(in the rows, 128 means zero)
Each path below is one point turned by a fixed rotation once a step. After each direction that follows a path, write how fast that rotation turns it, in deg/step (0 if it stays still).
Each turn is a multiple of 5 degrees from 10 to 175, or 0.
Each row of a path follows its step; steps can be skipped.
path 1
step 1: [127 126 131 129 138 127 127 121 123 127 126 135 129 124 119 129 126 132
 124 132 125 130 118 129 124 131 138 122 128 126 136 123 118 128 139 129
 128 126 120 127 131 126 122]
step 2: [124 136 130 133 137 120 121 124 132 127 130 125 129 131 138 126 132 131
 125 135 126 126 132 123 126 130 127 129 124 126 128 130 126 133 129 119
 134 125 135 126 132 137 116]
step 4: [126 123 132 132 130 128 117 127 127 136 131 123 133 125 126 130 123 131
 121 121 136 127 126 126 135 128 130 126 124 121 133 124 133 129 129 117
 129 135 128 120 132 130 122]
step 5: [131 133 136 127 129 123 125 123 133 127 140 123 125 124 130 136 127 129
 135 129 129 127 125 134 122 120 123 126 138 125 135 127 123 136 126 134
 125 127 131 124 136 130 128]
step 6: [127 123 122 134 122 131 121 117 129 131 121 123 125 128 118 130 132 129
 125 127 121 129 125 125 131 119 124 123 121 121 128 133 125 124 126 129
 122 125 128 121 134 130 119]
step 8: [124 130 124 131 122 130 125 133 125 133 128 126 124 119 122 129 130 130
 127 129 132 125 132 126 127 116 117 138 120 130 129 117 121 133 126 135
 131 125 131 127 130 125 123]
step 10: [122 133 130 131 121 129 122 124 127 129 134 123 125 124 130 126 139 124
 134 133 127 124 137 131 129 122 130 123 126 141 130 122 129 124 134 127
 129 132 131 133 132 136 122]
step 11: [121 134 113 129 137 126 131 129 126 131 127 132 124 125 122 128 134 129
 133 123 120 122 122 128 133 127 122 126 135 126 128 127 129 125 127 136
 132 137 122 125 129 128 126]
[128 128 128 129 130 128 128 126 128 131 132 127 130 128 124 126 127 128
 131 130 128 127 128 128 125 128 129 131 129 130 125 128 131 129 128 125
 129 127 129 129 129 128 128]
130
path 2
step 0: [131 127 119 128 135 116 133 133 144 132 130 124 128 127 125 123 124 138
 124 133 128 120 133 120 122 129 132 131 127 130 121 129 127 133 124 127
 124 127 136 133 123 126 137]
step 4: [140 124 126 125 125 121 115 137 126 128 128 133 128 133 122 130 132 135
 115 134 126 128 123 128 121 123 121 129 130 131 131 126 135 131 116 131
 128 126 119 124 128 133 129]
step 5: [135 120 122 128 121 125 125 113 129 133 134 124 123 131 124 128 133 120
 115 125 124 124 130 127 124 131 125 125 130 129 122 128 135 127 123 134
 137 125 126 131 124 141 127]
step 6: [134 128 131 126 138 132 122 125 127 123 139 130 129 125 114 130 129 130
 125 126 127 121 132 128 138 130 126 119 130 126 122 141 138 129 125 140
 136 130 129 126 127 129 128]
step 7: [123 127 130 119 130 127 120 124 131 132 130 123 134 129 118 136 126 126
 124 135 140 128 132 133 128 130 116 128 143 129 132 135 134 128 119 126
 132 123 132 129 123 120 126]
step 8: [126 117 128 128 125 130 124 122 128 132 127 132 126 128 132 137 124 122
 130 136 133 121 132 130 135 143 120 123 131 126 135 126 127 133 125 134
 134 132 119 117 128 128 135]
step 10: [137 130 125 124 120 142 129 128 139 140 132 126 139 127 129 125 129 128
 132 138 126 129 131 125 129 135 130 133 127 121 129 134 130 125 116 130
 129 127 134 126 130 124 135]
step 11: [133 120 118 130 134 127 132 133 140 128 124 124 141 136 123 128 127 122
 129 135 126 118 133 123 132 133 130 123 128 119 129 120 130 123 127 125
 123 130 129 123 118 124 129]
[129 127 127 130 129 128 129 126 128 128 130 130 129 127 126 128 130 131
 127 128 126 128 127 128 127 123 126 129 128 127 128 125 129 126 129 126
 127 126 126 126 131 130 125]
35
path 3
step 0: [131 131 129 126 130 129 122 134 132 126 129 137 129 123 139 138 139 127
 123 125 128 125 132 135 133 123 129 132 133 137 126 132 134 114 119 132
 131 126 118 129 118 128 127]
step 1: [125 141 128 129 120 131 119 126 125 127 126 132 142 126 123 124 126 127
 128 135 131 119 119 136 131 136 122 129 126 125 125 135 133 131 128 125
 134 129 114 131 135 132 125]
step 2: [129 125 139 112 121 130 130 115 127 132 130 134 131 122 128 127 134 131
 128 125 118 129 122 125 129 125 137 129 133 119 125 132 126 135 134 122
 125 129 136 133 137 129 129]
step 4: [126 136 126 128 126 132 124 129 136 127 124 132 131 137 128 127 125 118
 122 120 128 131 121 128 132 137 124 114 128 123 127 130 127 113 120 126
 131 127 119 129 117 134 126]
step 5: [137 134 125 120 123 131 126 121 123 123 134 129 133 121 125 134 133 133
 116 130 127 117 123 127 142 132 131 129 129 133 130 135 121 127 123 128
 119 135 125 126 135 130 128]
step 7: [124 127 136 129 119 126 130 128 134 137 126 134 130 123 133 138 134 121
 125 121 130 139 127 129 125 124 125 129 128 127 119 134 135 125 124 119
 140 123 125 138 125 130 124]
step 9: [125 131 132 120 136 138 130 117 129 122 126 130 131 129 132 128 126 123
 127 122 120 122 114 135 136 133 133 128 133 123 132 126 123 135 131 134
 117 129 131 136 125 136 130]
step 11: [129 127 122 123 128 125 120 134 128 134 123 134 138 134 121 130 137 124
 118 124 134 125 131 128 124 126 130 125 134 123 121 139 135 124 116 128
 125 126 119 126 120 121 122]
[127 127 126 127 128 124 128 128 128 130 128 129 127 127 128 130 131 127
 128 129 129 128 130 132 127 128 129 125 127 128 126 125 128 127 131 128
 129 128 129 131 125 127 128]
100
[128 130 127 127 128 127 127 129 128 129 127 128 129 130 129 122 129 131
 131 127 126 128 128 129 128 128 131 126 131 126 128 127 127 125 127 126
 129 125 129 126 128 128 128]
160
[128 131 129 128 128 130 128 128 129 131 126 126 128 127 129 130 131 133
 131 128 128 126 130 130 126 126 126 130 128 129 127 130 128 128 128 127
 130 129 127 128 129 131 126]
60
[127 129 128 125 129 131 128 128 125 130 127 129 128 131 129 126 130 128
 127 130 131 132 128 128 132 128 126 127 127 130 130 128 130 127 126 130
 130 128 127 128 126 127 128]
95
path 4
step 0: [118 138 118 127 112 134 129 125 121 127 128 128 129 131 133 133 124 124
 133 135 136 119 123 128 132 127 133 135 125 119 135 136 128 133 127 135
 124 131 127 130 131 123 127]
step 1: [132 138 126 130 118 128 123 119 121 129 133 132 126 127 141 127 123 130
 124 124 134 119 126 125 129 127 131 124 136 124 134 128 135 119 118 131
 129 135 118 126 125 137 131]
step 2: [127 132 129 131 117 131 129 134 107 125 136 130 123 130 128 130 128 126
 129 134 133 122 127 131 123 120 134 142 132 123 121 132 135 122 123 133
 121 131 132 129 128 129 125]
step 4: [121 127 126 124 119 125 129 122 119 136 132 133 125 126 130 127 121 140
 134 132 132 115 127 126 132 113 129 134 125 125 129 127 138 116 124 135
 129 129 125 125 124 129 129]
step 5: [123 132 120 128 109 131 124 124 114 129 127 134 120 130 127 129 118 125
 129 135 129 122 131 122 126 133 129 132 129 125 133 134 126 132 128 133
 122 128 122 134 131 131 120]
step 6: [126 131 132 128 121 133 132 121 124 132 133 132 130 119 131 126 124 128
 120 126 127 119 130 127 125 131 136 133 131 117 134 131 138 122 111 133
 125 128 117 125 120 133 129]
step 7: [124 125 131 124 125 127 127 136 107 135 133 135 126 129 125 126 118 130
 131 135 126 120 125 126 124 125 129 136 136 122 126 132 130 119 127 125
 117 133 124 125 127 126 126]
step 9: [122 127 124 125 121 127 125 131 122 136 126 139 130 120 125 126 116 138
 130 129 132 115 133 128 129 124 135 138 125 121 140 126 137 128 128 133
 128 127 124 122 125 125 131]
[125 128 126 126 129 125 129 126 129 129 127 126 129 131 130 128 127 130
 130 129 126 126 125 130 129 128 127 128 125 126 126 128 126 126 131 127
 128 127 127 129 126 126 127]
85
[127 128 129 123 125 131 130 129 130 128 127 128 126 131 129 130 129 127
 125 129 129 131 130 129 129 130 129 129 128 127 127 128 128 128 128 128
 127 127 127 131 129 126 129]
135
path 5
step 1: [129 130 137 135 137 120 130 130 122 131 135 128 127 130 119 130 135 132
 129 128 128 138 123 128 132 127 136 136 127 125 128 127 124 126 121 119
 123 133 125 126 120 129 133]
step 2: [123 136 127 126 126 123 135 139 129 128 133 132 127 129 130 129 129 125
 122 127 130 129 130 124 127 128 130 130 142 132 124 124 119 134 129 115
 128 130 141 128 130 126 127]
step 4: [120 129 126 136 125 126 126 118 132 133 121 122 120 133 129 134 122 129
 118 131 129 135 134 131 127 128 130 130 123 131 127 122 129 122 129 126
 115 126 118 132 133 127 127]
step 6: [129 128 124 137 133 130 127 134 127 141 135 134 126 129 120 135 128 130
 124 120 129 130 125 124 130 129 125 120 130 122 129 124 135 126 132 128
 133 124 140 131 125 124 136]
step 7: [130 132 122 133 136 128 135 121 134 133 134 125 129 132 124 125 122 126
 128 133 135 132 119 134 124 125 124 127 130 124 132 131 121 138 121 125
 121 135 131 128 125 116 132]
step 8: [124 135 125 127 125 125 127 125 134 131 143 119 131 127 129 129 125 130
 123 135 129 122 127 131 126 118 135 138 130 130 128 124 127 130 136 127
 128 137 130 132 133 134 122]
step 10: [135 129 126 134 114 125 128 129 128 136 125 127 125 132 125 129 130 125
 121 129 126 131 131 135 126 134 128 130 134 131 119 125 131 123 124 119
 132 122 127 126 125 114 129]
step 11: [125 134 121 122 131 131 127 127 128 135 128 131 121 129 128 138 136 130
 126 132 133 127 121 127 129 128 123 127 122 131 118 122 136 139 117 125
 136 132 126 132 130 127 127]
[129 127 129 127 127 127 131 128 131 126 127 126 126 127 128 128 123 128
 128 130 129 127 129 128 128 128 128 127 129 126 130 127 125 128 130 127
 129 130 129 131 127 130 124]
70
[129 129 127 128 125 126 129 129 127 126 130 126 126 125 128 127 129 130
 128 127 128 129 128 128 129 130 127 131 127 129 124 128 126 130 131 128
 125 129 129 124 129 128 127]
55
[131 128 129 127 127 127 129 126 128 130 128 130 126 127 131 131 126 123
 130 126 129 127 126 129 128 125 125 128 129 128 126 127 128 130 126 130
 126 128 129 128 130 127 128]
90
path 6
step 0: [119 136 130 134 127 125 137 132 117 127 133 119 126 131 135 130 137 128
 139 125 128 131 137 127 126 124 124 130 137 137 127 127 127 135 133 132
 124 118 127 123 129 137 124]
step 1: [130 125 127 125 133 129 128 120 130 124 118 133 119 129 126 129 123 129
 120 121 131 127 129 125 122 129 130 134 130 117 128 119 113 129 126 128
 115 126 127 128 128 143 133]
step 2: [141 131 129 124 135 130 124 123 122 131 126 126 130 125 131 123 132 126
 135 139 127 142 126 120 130 120 127 133 130 136 120 128 124 123 137 127
 129 124 139 125 130 124 136]
step 4: [136 120 130 119 127 126 129 124 133 122 127 119 124 134 119 132 132 137
 118 118 122 128 133 123 127 130 132 126 127 135 130 133 127 124 135 125
 124 130 141 127 133 140 126]
step 5: [131 122 122 129 121 131 132 124 129 133 129 127 133 112 124 125 128 121
 134 129 126 127 130 131 142 124 128 136 130 137 122 119 125 130 128 123
 124 137 131 131 123 129 138]
step 9: [129 138 140 128 134 122 126 128 127 119 122 134 130 122 117 129 124 125
 130 133 128 125 137 120 137 135 127 129 134 126 125 132 134 128 123 132
 127 125 124 139 140 128 129]
step 10: [130 128 125 113 125 135 122 126 132 124 140 124 131 124 120 130 136 130
 124 125 121 130 128 128 119 124 138 126 132 134 126 135 121 133 128 135
 140 128 122 129 126 136 129]
step 11: [134 120 127 128 128 142 141 123 129 129 128 137 125 131 126 131 138 116
 129 132 133 119 133 131 134 133 117 134 130 130 128 131 129 134 133 123
 130 134 129 132 133 131 129]
[128 127 128 127 130 130 130 125 130 128 131 129 131 130 130 128 129 129
 130 129 127 127 128 130 127 127 128 129 124 128 129 128 131 126 128 129
 131 124 128 128 129 130 126]
95
[130 128 131 131 125 126 127 127 127 127 129 126 131 131 125 130 128 129
 127 128 126 128 128 129 126 128 128 127 129 126 128 128 126 131 127 129
 129 126 127 127 126 130 126]
115
path 7
step 0: [127 120 117 132 122 128 126 127 128 124 118 121 124 125 127 133 128 133
 132 119 124 132 130 118 138 120 126 130 129 134 134 127 130 125 125 130
 133 132 135 123 129 129 125]
step 1: [129 126 119 129 118 123 136 127 128 128 127 126 134 134 127 128 120 131
 130 124 130 131 133 130 135 132 135 132 121 125 123 132 122 137 127 117
 129 126 135 127 131 118 126]
step 2: [129 120 132 139 134 130 135 133 134 126 120 126 127 137 129 130 127 133
 132 129 133 137 128 122 125 127 130 131 119 129 126 129 136 127 134 127
 131 127 137 131 125 131 119]
step 3: [127 118 124 126 125 137 134 124 127 128 126 131 126 118 131 136 124 129
 129 129 129 129 140 128 133 118 139 129 126 122 126 126 129 126 124 128
 123 133 137 125 125 128 121]
step 4: [126 126 124 128 126 123 139 124 122 121 121 126 132 129 133 128 133 130
 127 125 136 136 133 122 125 123 119 126 123 124 117 132 126 139 123 126
 125 127 126 127 126 125 122]
step 5: [130 133 119 132 128 132 130 121 127 131 123 127 122 134 141 131 122 127
 140 123 125 142 128 126 122 120 132 133 129 129 130 129 134 129 130 129
 129 128 135 126 127 131 127]
step 7: [126 128 129 140 126 124 133 126 128 129 116 129 129 135 126 131 123 136
 136 128 129 129 129 122 135 122 124 131 122 121 131 139 128 128 117 126
 129 125 129 124 125 125 123]
step 11: [126 133 119 122 126 132 133 126 133 127 126 127 129 123 138 131 119 132
 132 121 129 136 127 125 133 121 129 124 137 129 123 128 121 137 123 123
 124 125 127 124 128 119 124]
[129 129 127 131 129 129 127 130 132 128 128 130 128 131 127 127 127 130
 125 127 126 128 128 128 131 128 127 130 128 126 128 129 124 125 129 128
 127 127 129 132 130 127 127]
65
[128 126 125 125 125 130 128 129 131 129 128 126 131 126 130 128 129 129
 128 128 126 129 129 129 127 129 132 129 129 128 130 125 126 128 126 127
 125 130 126 128 129 128 129]
140
[128 129 127 126 129 127 129 127 127 127 129 129 127 128 127 129 129 133
 130 130 131 126 130 129 127 128 128 127 126 128 127 128 124 129 130 125
 130 128 125 129 130 127 128]
140
path 8
step 0: [129 134 130 129 127 136 127 125 128 132 134 125 123 133 131 125 126 122
 128 134 123 133 127 121 120 131 129 127 127 122 132 133 133 124 132 132
 123 124 134 120 117 128 126]
step 2: [127 124 129 123 124 123 127 138 128 135 133 135 130 123 126 126 119 123
 129 129 132 125 133 128 129 125 137 124 123 126 123 125 125 122 120 135
 128 131 128 134 127 134 132]
step 4: [125 122 118 129 120 138 131 130 129 118 128 123 129 134 130 126 128 129
 127 125 127 130 127 123 127 126 130 129 117 128 126 126 131 124 133 128
 128 127 129 115 123 128 130]
step 6: [127 131 130 126 124 128 132 128 131 131 129 137 126 130 124 129 128 131
 123 133 131 120 125 132 131 125 129 122 129 132 125 112 133 129 129 131
 123 134 121 132 126 127 121]
step 7: [133 124 127 131 125 131 125 135 126 127 122 125 129 124 125 124 131 122
 129 127 128 131 138 133 124 126 131 127 128 132 127 117 140 127 127 136
 124 121 125 123 133 133 127]
step 8: [121 125 131 124 131 131 129 126 129 128 119 122 128 128 127 126 133 129
 122 127 120 129 125 117 126 135 133 124 122 133 129 132 133 125 131 129
 119 119 133 128 129 134 125]
step 10: [132 126 128 124 124 129 123 130 123 133 131 128 120 131 125 130 128 125
 135 136 120 126 134 132 132 137 130 126 132 129 127 121 131 127 121 136
 126 130 131 134 119 122 130]
step 11: [124 129 127 132 133 123 132 138 128 129 120 128 130 134 131 123 132 129
 126 139 128 132 128 129 126 131 135 124 139 126 123 121 129 126 133 130
 122 124 127 127 125 126 134]
[128 132 130 124 128 124 125 128 130 127 128 130 127 126 129 128 127 128
 127 130 130 127 127 126 127 128 130 127 127 126 127 128 129 127 130 124
 128 127 127 129 128 129 127]
115
path 9
step 0: [130 141 125 142 136 123 124 126 133 125 125 130 123 122 130 122 129 121
 123 137 131 134 133 124 129 130 122 126 132 127 125 131 134 128 129 124
 134 130 128 146 134 122 128]
step 1: [126 138 130 129 124 130 128 133 125 126 129 136 135 124 132 126 135 128
 122 129 138 135 131 117 135 135 134 140 126 127 119 113 132 125 135 126
 127 132 135 127 130 125 130]
step 2: [135 137 141 136 115 125 128 136 126 134 126 134 128 125 137 127 128 122
 128 133 127 140 131 128 128 131 128 124 123 134 123 134 124 132 131 133
 136 137 125 136 126 124 131]
step 6: [125 138 128 133 133 124 115 126 129 129 134 134 118 132 134 133 129 116
 123 131 132 122 134 129 127 136 135 128 123 127 129 123 130 127 131 120
 139 133 140 135 128 124 129]
step 7: [129 135 125 131 118 144 122 129 127 124 125 128 133 126 128 129 125 120
 118 126 135 135 135 117 140 132 130 129 124 126 128 132 130 124 135 129
 139 129 126 127 128 120 130]
step 8: [130 136 130 142 124 127 130 130 141 135 130 129 123 121 126 127 137 117
 121 128 130 137 130 129 124 124 134 135 131 131 128 128 134 137 126 134
 136 131 132 134 123 121 129]
step 10: [129 134 130 134 118 134 124 127 135 126 123 136 129 126 129 120 129 119
 127 134 132 137 142 126 140 134 128 126 132 124 130 131 118 133 136 127
 131 130 123 131 126 118 130]
step 11: [122 128 136 137 126 136 134 132 131 128 135 130 121 124 130 123 140 118
 120 137 129 131 129 126 131 123 133 132 130 138 122 120 137 133 127 128
 132 135 133 132 133 122 132]
[125 130 132 129 130 127 129 126 131 129 129 128 130 129 127 127 128 129
 127 129 128 127 130 130 128 130 132 128 129 127 129 126 132 128 124 128
 126 127 129 127 129 128 128]
140
[125 128 127 129 129 125 128 125 127 128 129 126 126 125 131 128 129 126
 128 126 129 127 127 130 130 127 127 128 127 130 127 126 131 130 127 126
 128 128 126 131 127 130 129]
130
path 10
step 0: [135 132 136 122 131 123 141 131 134 134 129 132 131 130 136 122 134 129
 135 129 134 130 128 130 117 135 115 127 129 129 124 130 131 133 128 125
 131 131 126 132 130 130 125]
step 2: [124 122 130 122 135 133 130 130 132 125 126 116 132 131 134 123 132 129
 139 130 127 135 136 127 135 134 124 127 122 132 130 135 126 136 133 125
 125 124 131 118 128 136 123]
step 3: [138 127 133 124 120 129 138 138 126 132 129 130 129 128 133 121 131 125
 135 131 126 130 131 129 123 140 122 131 127 132 128 134 125 141 119 131
 132 124 128 130 125 126 128]
step 4: [127 118 132 124 119 125 131 129 131 136 123 127 133 128 138 121 119 124
 138 127 132 125 129 124 125 120 124 135 127 130 132 132 134 133 135 122
 128 127 132 126 125 118 127]
step 5: [125 125 132 120 137 131 131 125 133 134 126 126 124 133 136 121 132 126
 130 128 135 129 130 134 127 132 131 125 120 134 131 134 137 139 137 133
 124 120 132 126 129 131 121]
step 6: [135 123 134 123 127 123 135 130 123 136 128 133 130 131 133 121 133 133
 129 132 130 133 123 129 125 133 118 123 130 141 132 131 121 138 124 126
 123 129 120 123 127 126 122]
step 9: [129 125 138 123 117 126 130 135 125 134 127 136 133 130 137 119 130 132
 131 124 132 129 131 128 123 135 132 126 131 128 131 140 126 136 125 125
 127 130 120 129 129 130 117]
step 10: [120 122 129 119 124 127 134 132 130 136 125 129 132 138 130 130 125 128
 124 119 133 128 136 121 129 129 119 132 128 135 131 132 129 134 138 126
 123 125 133 126 126 119 126]
[127 127 130 128 131 127 131 129 125 127 129 127 128 129 124 129 129 130
 128 125 128 128 128 128 129 128 127 125 126 132 130 127 126 125 130 129
 126 127 127 127 127 127 126]
80
[129 128 125 126 128 132 131 128 130 127 126 129 130 126 126 126 127 126
 131 127 128 130 129 128 130 127 128 129 131 129 126 128 127 126 128 130
 129 127 129 130 125 129 128]
35
[131 126 129 128 128 130 127 132 127 132 127 128 126 129 127 129 129 128
 128 124 129 125 128 127 125 127 125 129 131 128 127 128 127 127 125 127
 128 132 127 128 127 127 128]
120
path 11
step 0: [131 133 133 139 123 131 124 135 123 134 129 129 131 139 136 127 128 132
 130 124 118 126 128 124 135 129 125 133 139 136 126 118 132 129 126 136
 136 125 129 128 119 127 121]
step 2: [134 126 126 132 128 125 124 125 121 130 130 124 140 137 124 115 137 131
 135 129 125 124 123 123 129 136 133 131 128 134 129 125 132 120 135 136
 133 125 135 130 120 123 133]
step 4: [130 137 125 120 129 129 135 124 132 134 127 122 125 127 124 123 133 129
 133 132 120 120 121 124 126 127 130 130 130 131 126 133 126 128 136 133
 129 121 145 134 132 115 129]
step 5: [136 132 122 126 131 120 127 122 128 127 131 121 134 130 124 123 131 128
 119 120 125 129 125 135 126 130 122 132 124 136 132 123 135 128 138 136
 129 127 145 122 131 124 122]
step 6: [135 131 128 127 128 127 128 132 132 136 129 131 124 123 121 136 123 135
 129 131 121 127 131 125 132 126 119 131 128 126 129 124 133 130 127 132
 141 134 147 129 132 119 122]
step 9: [128 130 131 127 126 126 114 126 128 132 118 129 134 135 123 137 131 130
 130 134 123 118 140 120 126 122 121 125 126 126 129 135 127 124 129 127
 135 135 134 130 126 123 118]
step 10: [122 132 123 122 127 122 130 123 132 125 123 127 138 143 121 130 137 128
 122 136 131 116 126 117 130 128 128 125 123 137 127 128 126 132 123 129
 133 131 127 128 134 123 129]
step 11: [131 133 127 127 122 122 113 133 129 122 119 124 134 133 130 128 134 128
 119 133 122 127 132 124 126 126 127 131 139 139 132 127 121 130 120 135
 130 130 136 129 133 130 128]
[127 132 129 129 128 131 126 129 129 131 125 130 129 126 128 132 125 129
 130 125 130 128 128 129 128 129 127 127 127 129 127 130 128 129 127 129
 131 127 128 128 127 128 128]
125
[128 127 129 129 126 128 124 128 127 129 128 130 124 132 128 126 128 128
 128 128 126 131 129 129 132 128 127 129 128 124 129 129 128 131 129 129
 130 130 129 129 129 129 126]
125
[128 129 128 130 130 128 129 128 129 129 130 128 132 127 130 126 128 129
 132 127 125 128 128 128 127 131 129 131 130 124 128 127 129 130 129 130
 126 125 128 127 128 128 129]
25
